rotation ticks, each row followed by its count of ticks:
The counts run from 0 to 652.
[  0 -10   5   0   2  -6   0 -10  -7  21  -4   4 -10  -7  16   4  15  -9
  15  15 -15   4  -4   3   9 -10  18  -9   7  -4  -2 -15  -2   9  13   9
 -14   1   2  11 -11  10   5  -6   2   0   2  24  -6  24   4   5 -12   8
   4]  11
[  5 -10   3   1  10   2  18   5  -5  -9   1  -5  -7 -14  -7   1 -21  -8
  20   3   7  -2   4  -1 -12  16 -13   4 -13  35  -2   5   9   6  12  -4
   7   1  -6   6  -6   2   4  -3 -15   7  20 -19   7  11 -12  13  -3  -5
  -6]  453
[-16   0  14  12  12   1   0  12   1   6   5  16   1  15  -9   2  -9   2
  -8  -2   1  17  -5  11 -12   8  10  17 -14  21   4  19 -21   6   4   7
   0  -6  -7   9  13   8   9  -9  17  -8  -9   8  10   4  14   3   7 -13
   7]  77
[ -4   7  -3   7  -3   3   4  11 -16  -2   8   6   7   8   6   3   6   1
 -15  12 -25   7  -8  -5  -2  -8   0 -30   2  13  -4  10 -24 -23   6   8
  -8   2   6 -12  14   1 -10   4   4  -8 -18   1  -5   5  16  -1 -10  -3
  15]  585
[-10  -6   6   9  -6 -16 -10 -15   5  -5 -12  13   9   3  -3  -2  17 -16
   7  -2  -8   6   4  -3  -4 -13  -5 -15  13   3  -3   4  16   6 -12  -5
  -9 -14   8   9  13  -3 -11   2   6  29   2  14  -1  11  -1 -24  -2   5
  -1]  532
[ -2 -14   5 -11   5 -11 -11  -9   2  17 -19   8   7  13  -6  -2   7  -9
  -1  -8 -19  -5   2   3  17   5   3  10   1  22  -4 -21  26  13   0   4
   1  13   6   6   5   6   4  -2  14   2  -1   7  -7   2  -7   2   2  13
   1]  323
[  4  -8   0   7 -16  -6  -8  -8  -1 -16  11  -1  11  -5  -1  24  20   2
   7  10  -7  -4  10  -1  -5 -19  16   3  12   8   1  12  13   4  -4  10
  -6  -4  -2  15  -1   0 -10  11  10  28  -5   3  -1  17  11  -4 -15  14
   4]  367
[  4   3  11 -12   1   1   1   8  -8  13  14   4  -5  -2  17   4 -13  -7
   0  14 -23   5  -7  -8  16   7  10  -9   1   6  -4 -22  -4   9  14   9
 -18   7   3  -3  -2  18  -5   1  14   1 -13 -12   1  16  10   9  -6   0
  12]  396
[ -6   7  15  -4  -2   1   6   3 -10  13  -2  -1 -12  -3  20  -8   2 -15
  14  18 -15   1   1  -4  15  -6  12  -4   4   4  -3 -10  -6  11  10   7
 -19   8   6  17  -5  13   3  -5  -1  -5  -1  12  -5  18   0   9 -19  -1
   8]  29
[  4 -13  -8  -3  -2   6  13 -14   1  -3  17 -16  -1  -8   5   5  -2   5
   9  21   5  -5  -5   8   6  14   9 -17  13  -6   0  -1   1 -18  19   0
  10   0  -4  -5 -13  -1  -2   7 -20  -7 -13   4 -10   2   8  29 -14  11
  11]  595
[ -7  -1  -7  15  -4  -5   8   8   1 -18 -22  -4  11   8 -21 -11   6   4
  -5   4   9  -5   2  11  -8 -13 -15   7  -1  22  -3  20   2  -2 -18  -9
  31  13   3   8   8  -9   3  -1 -13   0   2   9   4 -13  -9   6  -6   8
  -9]  295
[  8   5   3  10  -8  10  10  14  -5 -20  17  -8  -1  -1  -3  13  -8  15
  -1  15   5   8  -9  -8 -13 -12  11  -1  11  -6   2   9 -24 -11  -2  -3
   2 -11  -3   6   0   2   2   4  -3 -14 -14   2   1  14  21  20  -4  -5
   5]  406
[  7   1   2  -6   5  -8 -11   6  -5  -6  -8  11  10  11  -3  15  -9  -6
 -11 -13 -24  -2   3 -17  -5   2  -9  -3  -7  22  -6 -25  17  17   0  -4
  -7   4   1  -6   7   2 -10  -1  22  11   4 -19   2   3  -4 -11   8   9
   3]  145
[  2 -10  -5   3  -3   8  -5  -9  12 -20 -16   0 -11  -4 -16   2   0  10
  -5  -5   0  -6 -10  -1  13  -3   2   7  19 -11  -2 -24  22  -7  -4 -18
  17  -4   2   0  -7   1  -9  -1 -14  -3  -6  -4 -10  -6  -7  -3   3   5
 -18]  522
[ -3 -15  -2   3  -5  -1   3 -10  13 -15  -1  -8  -2  -7   7   0   3 -11
  17  10  -5 -15   2   3  18  -1   5  -9  24  -6   2 -10  28 -12   3  -3
 -11  -6   7   6  -4   3 -25  10 -13  17  -8  10 -16   7  -8   7 -16   0
   2]  557
[ -8   1  16  -4   7  11   4  12  -8   5   3  13  -7   1  -1  -6 -13  -3
  -6   4  -2  -2 -11   5   6  17   9  16 -15  34   2  -7  -6   4   3   5
  -7  10  -5   0  10  15   4  -8   4  -7  -7 -13   2  -1   4   9  -1 -18
   4]  71
[-14 -21   1   3   4 -18   0  -9   2   7 -11  18  12  11  -9  -2  14  -6
   5  -5  -1   2   5  13  -8   0  -7   7 -18  32   2  19   9   2  -3   7
  13   6  -8   6  11  -1   7  -4   0  15  15   9   2   0  -3  -9  -1   7
   3]  293
[  3  -6  -9  -9   0  -2  19  -6  -2  15  -4 -15  -2 -10  -7  -7  -7   2
   1  20   3   1  -4   6   2  16  -6  -2 -12   5  -3  -8  -7   2   9   0
  22  16   1   2  -9  -2  20  -4 -14 -18  -2  -1  11  -5   0  29 -14  17
  -5]  632
[  1 -13   6   1   3  -8   4  -9   9  -8   6  -1  17  -6 -18  -8  -3  -8
   9   9  15   2   8  12 -19  14  -7  15 -12  26   4  14   6  15  -7   0
  20   1  -5  11   4   4  12   1   2  20  -5 -16  13   0   5  10   0   3
  -5]  92
[ -9  -8  10  -3   3  -5  -6  -5  -2  15   3   3   5   4  18  -6  -2 -10
   8   3 -19   4  -2  -6  13  -3   8 -28  17  -8  -7  -6   5  -7   7   7
 -20   0  15  -3   5  10 -11   2   3   3  -9  11 -13  13   4   6  -8   7
  18]  574
[ -1  -6   0  -6   9   1   9   0  10  -8 -19  -2  -7  -4 -15 -17 -15   4
   2   1   9   2  -4  -5  -1   6 -16   9  -1  -7  -2 -23   9   7  -8 -21
  26   3   6   2  -2   0   9  -5 -16 -14   2   1  -1  -4  -9   7   8   8
 -22]  485
[ 15  -7 -16   5 -13  -4   1 -24  -6   1   5  -7  -3 -16   1  21  23   6
   8  19 -14  -3  -3   7   0  -9   8  -8  -8   8   1  -8   9  -2   9   9
   7  -2  -5   4 -11  -5   4   3  -2  16   3   2   7  10  -2  -2 -20  14
   6]  0
[ -7 -10  16  -5  19  -1  -3  21   0   4  -6  10   3  18   6  -8 -26 -13
   4 -15  -2   1   3  -3   4   8   2  20   1  21 -10  -5  12  10   0  -6
  -6  14   1   4   8  14   1  -1   5  -9  -3   1  -6  -1  -4   7  11  -6
  -1]  102
[-10   4  12   8  18  -5   5  18   0  -1 -10   0  -2  10  -4 -14 -15   0
  -5  -7   5  18  -5  -9 -14  -6  -4   3  -3  -6  -6  -2 -22  10  -2 -14
  12   4   5   0  12   7  18 -10  -1 -28   3   9  12  -1  12   5  16  -3
  -9]  462
[ -8  -1   3   5  -2  -5  13  -8   3   0   3 -15  -2 -16   6 -15   3  -8
  16  18  13  11  -4  -3  -6  -1  -4 -21  11 -19   1   5 -12  -4   6  -5
   4 -13   9   7   1   6   2   3 -24   1   1  17   3  13   9  14  -9   4
  -3]  227
[ -2  -8  -9   6  -2   8  23  -5   0 -10  -1 -11 -13 -11  -6  -8  -5   0
   7  16  10  -4 -11  15   2  19  -6  -4  -8  19   1   1  -4 -17  10  -7
  17   1  -5   3  -5  -3   0  -4 -29  -6   4 -13   0  -2  -8  21 -15 -12
  -3]  252
[-10 -22  14  -3  12  -3   2  -2  13   7   3   3   2  -5  -1  -8 -14 -11
  19   2  14   4   3  11  -1  14  12  24  -6  15  -2   9  17  14   9   1
   3   0  -7  14  -4  11   6   1  -3   6   5   5   0   7  -3  21   2  -1
  -4]  85
[  7  -1  -4  -5  10   5  -4  15   4 -14 -11   5   6  12 -17  12 -20  12
 -16 -11  -7  -5  -8  -8   4   6  -4  17  -5  16  -4 -19  10   5   1 -11
  17  13   0  -8  -1  -2  -1   1  13 -12 -13 -19  -4 -12  -3  -2  14   2
  -7]  125
[  1 -10 -14   9 -13  -3  -3 -22   6 -21   1   7   7 -11  -7   8  14  -1
   8   8  -6  -8  -1   5   6   3   2 -10  11  13   5  -6  22 -11   0   0
   0  -8  -6   1   0  -6 -26   6  -4  26  -4  -8  -1   3  -6  -7 -13   5
   2]  545
[  6 -13   0  -4   4 -11  -5 -23   3  -4   5  -7   1 -18   8   9   1  -4
  18   2  -9   2   7  -9   4   1   0 -16   9 -13  -5 -29  19  16   8  -3
  -7  -7   8   7 -12   4  -6   2   4  20   3   3  -3  19   0  -2  -6  12
   1]  177
[ -4 -25  -2   5  10  -8  -2 -13  18  -2 -19   4  -6   3  -9  -4   2  -8
  21 -15   9   1   2   6   6  -4  -5  14   7   2  -3 -11  30  12  -1 -14
  11  -9   0   6  -3   5  -3   2 -11   9  17  12  -3   4 -13  -9   8   5
 -11]  502
[-13 -26   3   6   8 -10   5  -7   8   5 -12  -9   0   4  -8  -7   3  -6
  21   2  17   1   1  15  -5   1  -2  10   3   6  -3  17   9  -2   2 -10
  15   2  -5  17   1   0   9   0 -19  -7  11  25  -4   3  -4  23  -3   6
  -7]  282
[  3  -1  -8   1   3   9  15   9 -12   5   2  -2  -8   7   6   9  -6  11
 -10   8 -10  -4 -16   8   8  10   3  -7  -8  14  -1  -5 -15 -20  18   2
   3   9  -2 -16  -8   0   3  -6  -6 -25 -13  -4  -4  -3   4  22 -11   3
  12]  615
[  6   7  -4   9   4   5  14  -1  -2 -18 -14  -8   2  -8 -18  -7  -9   6
  -6   4   5   0   1  -3 -14   9 -23   5 -10  25  -4  -7  -9   4  -5 -16
  25   5   1   4   4   0   8  -5  -9  -6  11 -22   9  -6  -8   2   6   0
 -13]  473
[ -2  -1  11   8  -7  -2   6  -8   2  -1   9  -9   1 -18  13  -4  10  -3
  28  16   9  11   4  -5  -9  -7   1 -21  12 -15   1  -1  -8   0   8  -6
 -15 -19   4  10   2   8 -10   4 -10  14   6  19   5  25  12   3  -5   5
   0]  208
[ -8  -2  -4  14  -4   5 -10   4  -2 -13   1  21   6  12   3  11  16   0
  -9  -9 -19   2 -11  -4   5 -11   8 -17  17  10   0   4   2 -14  -3   0
 -19 -14   0   0  12  -3 -23   0  10  16  -8   4  -7   5   3 -17  -2  -9
  12]  549
